Each row is a mix of 2 hidden patterns, all the same size, taken from one set. Each row also carries a little noise. Patterns get numbers from 0 up, as they first appear below.
Each row in order, then the numbers of its patterns, largest weight first:
[-28  30  -9  13  36   6  34  66 -30  -6  -3 -29 -47   3 -14 -43   5 -23
 -52 -45 -63 -45  30   3  54  -2  15   9  10 -23  23] 0 1
[-62  44 -13 -26  25  44  24  -8 -13  23 -16 -16  -1 -54  34  68 -58  -5
  32  66  43  -2  38 -14   7  48  39  38  89 -68 -12] 2 3
[-48  60 -25  26  55  60  80   5  26 -21  30  -8  31  65 -38 -58  39  16
 -58 -25  18 -36  -5  77  22 -46 -20  -7  16 -65  64] 1 3
[ 12   6 -10  16  15   3  48 -12  19   5  39  32  25  81 -34 -76  64   6
 -49 -76  36  13 -14  41 -34 -69 -55 -52 -48 -10  65] 1 4
[  4  13 -44 -32   7  31 -44 -58  73   9  31  48  38  57 -52   7  14  55
  -6 -13  50 -10 -31  26 -30 -59 -40 -30 -10 -41  69] 5 3
[ 14 -12   2 -17 -36 -15 -16 -11 -13  40   3 -10  -6  12  42  34 -60 -40
  45  45  45  59 -15 -34 -23  -1  21 -18  23  13   4] 2 4
[-34 -16  34  26 -44 -47   6  40 -35  19 -53 -24 -42 -59  67  83 -62 -73
  91  60  -5   5  69 -36 -12  66  56  28  61  25 -22] 2 6
[ -5  52 -48  39  19   9 -27 -29  59 -16  59  57  84  11 -43   0  37  52
 -27  15 -15  27 -55  49 -14 -53 -35  -7 -21   2  41] 7 4
[  3  17   5 -18  -8   0 -17 -44  24   3   9  39  32  42 -27   6  22  50
  -7 -16  21  12 -39  36 -26 -32 -51 -15  12 -19  23] 5 3
[-27  64 -15  35  55  51  41 -13  43 -27  27  22  37  37 -57  11  21  31
 -26 -22  20 -33  15  71  43 -26 -12 -18  11 -90  73] 3 1
[ -74   79  -55  -24   73   70   40   18  -33  -25  -46  -67  -20  -32
  -62   15   28   16  -45   17  -75  -77   53   20   99   16   22   56
   26 -122   24] 3 0
[-11  25 -14 -10  47  46  59  65 -39   0 -14 -46 -23  13  -9 -43  41 -10
 -53 -61 -26 -43  25   7  36  19 -23  13  -6 -28  50] 1 0
[-30 -39  15  31 -65 -31  15  45 -31 -22 -35 -19 -14 -68  26  59 -21 -59
  71  53 -17 -13  47   9   1  30   4  19  39  -9 -43] 6 2
[-55  20 -22  19  49  35  74  69 -67 -18 -24 -78 -53 -13 -23 -18  22 -30
 -52 -45 -69 -80  46  -6  70   8   6  25  11 -27  42] 0 1
[-26  31 -13   5  25  32  14  -9 -12  -6 -21 -15  -2  -5  38  73 -50  -9
  61  87  39 -19  25   4  -5  40  61  29  77 -58 -32] 2 3
[-35  27  -6  -8  24  55  32 -11   1  13  -9 -22 -25 -22   4  59 -45 -16
  25  54  33  -5  33 -10  10  38  22  41  55 -23 -11] 2 3
[-32  57 -26  30  45  64  22  27  30 -41  48  11  38 -33  23  73 -23  24
  40  64  18  -7   4  15 -14  17   4  28  43  13 -36] 7 2
[ -8 -41  14  30 -51 -43  41  37 -15  11 -50  -1 -31 -75  37  52 -17 -64
  74  49 -36 -12  25 -10   0  38  39   3  52   4 -33] 6 2
[-46 -37  29  13 -35 -50  24  46 -21   9 -33 -35 -33 -69  65  95 -47 -70
 111  77  11   1  40 -21 -20  75  75  50  51  22 -16] 2 6
[-25 -13  -4  54 -39  -8  27  43  13 -26  23  18  40 -48 -10  13  10   1
  43  40 -42 -35   3  36  -1   9  -1  37  26 -26  -6] 6 7
[ 15  -7 -36 -39 -15   0 -12  16  -9  10 -45 -15 -34   8  -7   5  10  -3
 -10  -9 -48 -12   5 -16  40  19 -16 -33  -4   4  28] 0 4
[-17  -6  15 -13 -17 -36 -38  -4   8  19  25  13  14   3  11  13 -18  10
  12   1  53  33 -21  -3 -49 -14   0 -40 -28  40  13] 5 2
[-50  50  -9  32  36  77  59   0  38 -51  29 -15  37  56 -36 -33  23   5
 -45 -37  18 -44  -7  63  27 -21 -28  18   9 -97  43] 3 1
[-55  39 -55  14  56  52   6  40  36 -28  43  -9  23 -34 -16  36   4  50
 -20  55 -47 -37  -2  25  35   8  -6  25  10  -8  -4] 7 0
[ 27   6  -4 -21   1  23 -50 -23  74 -17  80  89  73  50 -23   7  28  78
  -9 -23  28   4 -66  44 -62 -46 -72 -28 -11  44  39] 5 7
[  58  -33  -36  -26  -33  -57  -78  -76   46   51   26   68   30   54
  -18  -16   12   32   -5  -46   44   97  -97   10  -55  -75  -69 -100
  -46   52   53] 4 5
[ 27 -29 -36 -30 -35 -23 -56 -21 -10  21   7  21 -12  10  14  11 -19 -15
  27  11  41 101 -42 -45  -8 -28 -11 -45   4  34   7] 4 2
[ -49  -25   -5    1  -22  -32   34   72  -72   -3  -77  -41  -59  -84
   -8   40    9  -41   18   16 -111  -58   51    6   58   68   41   54
   -5   -8    8] 0 6
[  8 -31 -32 -35 -18 -26 -26  -7 -28  18 -44 -13 -14 -12 -22 -10  12 -13
 -24 -15  -8  44   0 -17  -4  -1  -7 -45 -11  19  34] 4 0
[ -9 -52  17  17 -85 -61  20  10  17   3 -59  30  -2 -10 -11   4   8 -54
  47  20 -47  17   9   6  -2  24 -12 -32  -8   9  15] 6 4
[-12 -37   9   9 -44 -21   4  10 -19  10 -35 -20 -31 -58  54  22 -27 -39
  61  52   4   0  14  -2 -12  53  28  43  29  -5 -31] 2 6
[ -7 -73  -3 -17 -57 -46 -17 -24  22   3 -34  35 -11  -9  -6 -21  13 -19
  34  -2 -11  67 -40  20  -9  -6 -22 -50 -13  17  24] 4 6
[ -67   26  -29   31  -45    6   76   -5   19  -71  -51    9   36  -41
  -55   48   29    9   51   52  -61  -54    6   74   57   46   39   41
   36 -127   36] 3 6
[ 20 -27  30 -25 -17  -7 -31  -1  -1  50  15   5   6  -4  29  46 -38 -45
  32  33  69  27   8 -22 -49  10  26  -6  27  40  -2] 2 5
[-19 -58  17  14 -61 -61 -22 -13  35   9   2  71  24  -4 -13  17  38   7
  28   6   8   1 -47  34 -35 -15 -15 -52 -21  52  41] 5 6
[-35  58 -13  10  57  64  86  11  30 -22  18 -14  35  32 -11 -45  40  18
 -34 -41  23 -58 -18  57  15 -15 -25  -8  10 -70  64] 1 3
[-36   7   5 -31  31  12   3  34 -50  51 -48 -55 -68 -54  47  44 -55 -36
  32  44 -11 -20  67 -63  23  78  60  35  46  12 -36] 2 0
[-34 -55  26  64 -72 -67  20  73 -11  10 -38  13 -24 -84  69  50 -22 -63
  98  62 -20 -12  60 -14  -3  70  58  14  54  17 -26] 6 2
[-26  68   7   1  49  85  60  -8  20 -34  21   2   2  37 -30 -17  53  32
 -41 -28   3 -32   7  49  15 -24 -12   6  28 -82  37] 3 1
[ -42   96  -62   24   71   97   30   -2   47  -64   41   40   79   26
  -53   55   36   81    5   55  -15  -43    1  101   28  -48  -32   24
   32 -120   29] 3 7
[  4 -27  35  16 -39 -38  30  16 -24  17 -33 -21 -14 -50  43  29 -18 -49
  73  58  -8   6  48 -12   1  54  27  32  23   1 -21] 6 2
[-14  15 -21 -34   5  15 -25 -26  36  -1  39  45  38  67 -14 -24  23  44
 -18  -7  26  21 -34  41 -32 -29 -35 -40   7 -14  37] 5 3
[ 41 -43 -11 -38 -15 -32 -67 -49  44  24  29  85  36  47 -27 -30  31  14
 -13 -17  55  71 -57 -12 -57 -61 -61 -91 -48  59  53] 5 4
[-15  27 -42 -21   9  27 -27 -66  35 -20 -11  38  28  29 -44  -6  40  19
 -28  22  21  19 -53  38  31 -21 -38 -29  20 -93  44] 3 4
[-29  51 -42  -5  35  35  29  44 -11 -24  19   2 -21 -57 -15  27  -3  26
 -27  29 -70 -46  42  17  54  -5  12  37  18  -6  -4] 0 7
[  7  19 -43 -29  -1  32 -33 -36  51 -14  11  36  28  36 -38  -1  17  18
  -9  -1  18  27 -46  13   3 -47 -34 -44 -21 -48  56] 4 3
[ 27  19 -30 -18   6  16 -27 -46  53  -9   1  48  33  19 -34 -18  18  14
  -3  23  16  66 -56  22   2 -44 -55 -43 -21 -67  50] 4 3
[-16  59 -31  15  40  74  14   6  47 -38  41  34  65  -7 -31  15  21  42
 -27  49 -21 -42  -4  70  21 -24 -32  22  32 -93  23] 3 7
[-18 -37  -3  19 -62 -47  23  60 -33  -6 -59 -29 -23 -81  -3  18   2 -53
  46  32 -79 -47  28   0  36  56  48   6  17 -19 -13] 6 0
[ -53   45  -71  -38   69   76   -5   47  -50  -28  -52  -49  -53  -41
  -43   21    7    8  -43   21 -101  -63   67   -7   93   25   32   27
   52  -92   23] 0 3
[-33  36 -35   0  32  39  17  11 -14  20 -19 -49 -15 -22  38  95 -42 -20
  40  91  49   5  37 -21  26  57  38  26  86 -42 -12] 2 3
[-35  21  -4  47 -15  27  49   9  17 -34 -44   6  37 -20 -25  36  24 -22
  25  36 -32 -21   6  69  36  14 -15  10  41 -69  38] 3 6
[-51   3 -19  28 -17  13  34   0  18 -45 -44   7  29 -13 -44  31  17 -12
  -4  29 -36 -28   7  53  34  22   3  21  36 -61  28] 3 6
[-19  21  -9 -40  12  20  13  53 -85  -1 -47 -85 -82 -71  38  50 -54 -55
  12  28 -76 -35  55 -65  44  69  77  41  37  36 -21] 0 2
[-46  48 -50  -6  42  62   7   1  -2 -13 -27 -20  -8 -25 -51  23  28  22
 -38  11 -45 -43  21   8  65   5  28  31  33 -93  24] 3 0
[-54  -6   6  42 -41 -27  51  11  16 -23 -52  34  26 -30 -11  19  28  -7
  46  39 -48 -34  15  45  39  26  12  36  34 -68  10] 6 3
[-38  39 -13  -3  41  43  14  43   7 -40  19 -14   6 -26 -21  20  24  34
 -19  10 -92 -31  21  14  25   9  -4  16  21  -1  12] 7 0
[-12  40 -41   5  31  60  13  35  14 -22  18  -4   9 -32  -2  35  11  44
 -18  26 -43 -47  12   6  30  -6  -3  46  27 -10  -2] 7 0
[-33  36  11  36  36  27 -12  22   2   1  49 -34   8 -34  46  70 -34  13
  37  60  16  -9  45  -1  -8  24  27  15  50   2 -31] 2 7
[-32  83 -49  30  69 108  17   6  80 -82  42  26  95   9 -50  52  28  83
 -17  53   2 -67 -31  80  20 -57 -43  51  32 -99  27] 7 3
[-13  -2 -30 -15 -19   8 -43 -62  38  14 -25  31  11  49 -49 -10  25  25
 -10 -13  20  64 -43  17 -15 -37 -60 -41 -16 -62  46] 4 3
[-12  38 -14 -41  21   4 -38 -53  34 -32  18  37  68  40 -34   4  32  54
 -22   7  39  19 -27  60 -15 -72 -23 -22 -15 -32  41] 5 3
[-36  57 -28 -10  16  24  23  36 -34  -4 -40 -50 -37 -31 -28  41  17  -2
 -22   6 -87 -51  44 -11  60  15  28  31  19 -51  40] 0 3
[-18  47 -26 -19  48  44  17  -3  -2   4  -1 -20   1 -26  26  31 -13   4
  21  66  24  -9  25  14   9   9  34  24  71 -72  17] 3 2
[-20 -30  10   8 -26  -7  34  59 -36 -19 -77 -24 -49 -62  -3  26  27 -28
  35  12 -87 -37  38 -24  36  47   7  27  15 -10 -16] 0 6
[-35  57 -53  33  40  86  26   8  55 -62  51  10  44   4 -28  31  19  71
 -23  37   7 -14 -13  75  16 -27   2  16  32 -61  27] 7 3
[-19 -71  23  25 -98 -97  -1  23  23 -12  -9  80  31 -30  -4  11  28 -20
  87  23 -41 -15  -5  38 -28  22   1 -17 -12  39  47] 6 5
[ -16  -16   -2  -13  -46  -26   19   45  -72  -15  -80  -21  -36  -85
  -13   16  -14  -55   27   12 -119  -67   40  -22   61   64   47   46
   11    4    2] 0 6
[-32  75 -43  36  77  84  66  39  72 -60  81  30  62  57 -22  -7  44  46
 -39  -7   6 -23 -16  83 -10 -55 -38  18  10 -34  59] 7 1
[-36   2 -17 -13  19  -3  19  48 -65  33 -46 -64 -53 -67  23  50 -46 -41
   6  27 -31 -39  48 -61  14  66  38  36  30  32 -34] 0 2
[  37  -35  -28  -56  -17  -50  -94  -52   48   40   42   94   35   52
  -40  -40   17    2   -5  -52   64  103  -93  -21  -67  -79  -62 -122
  -49   59   59] 4 5
[  2   8 -16 -49  -4  14 -28 -26  33 -31  39  45  67  51 -49 -16  24  39
  -8  -1  41  29 -60  35 -46 -23 -47 -40 -22 -19  70] 5 3
[ -46   71  -35   32   63   81   64    7   30  -21   22   15   46   49
  -39  -29   40   16  -75  -24   16  -28  -12   69   26  -23  -47    6
   23 -127   69] 3 1
[ 28   1 -47  -8  -3 -15 -33 -36  83  -7  43  77  51  53 -28   0  34  26
   2  -3   2  75 -76  29 -38 -63 -72 -56 -28   8  41] 4 7
[-37 -51  51  31 -73 -42  23  43 -54  41 -57 -13 -29 -72 104  63 -59 -95
  90  87  -9   9  41 -22 -27  71  52  57  86   3 -51] 2 6
[-26  27 -17  -7  24  28  58  34 -52  -1  -1 -30 -33 -12  -4 -30  24  -1
 -35 -33 -47 -39  30 -10  47  18  23  11  11  -9  25] 0 1
[-48   0 -11  39 -42 -16  25  12  13 -34 -54  33  31 -53 -15   9  22  -4
  32  28 -44 -29  15  65  15  -5  18  49  24 -52  16] 6 3
[ 33  23 -13 -33 -15   8 -53 -10  48 -22  49  57  81  60 -20  17  29  64
 -11  -4  21  14 -64  20 -61 -57 -56 -48 -27  49  41] 5 7
[-34  30   0   8  14  32   7  -4   5   6  -9 -28   9  -3  22  45 -45  -6
  41  65  48  -3  44  -2   4   4  16  37  63 -52   8] 2 3
[-24 -22  25  55 -57 -30  61  53  13  -6 -30  35  13 -12   2 -22   9 -28
  28  -7 -39 -39   3  36  21  10  -2  18  32 -30  34] 6 1
[-53  77 -15  53  80  73  77  52  32 -37  89  28  63  40 -13 -21  44  86
 -37  -7  20 -37 -27  93 -22 -58 -54  21  18 -23  36] 7 1
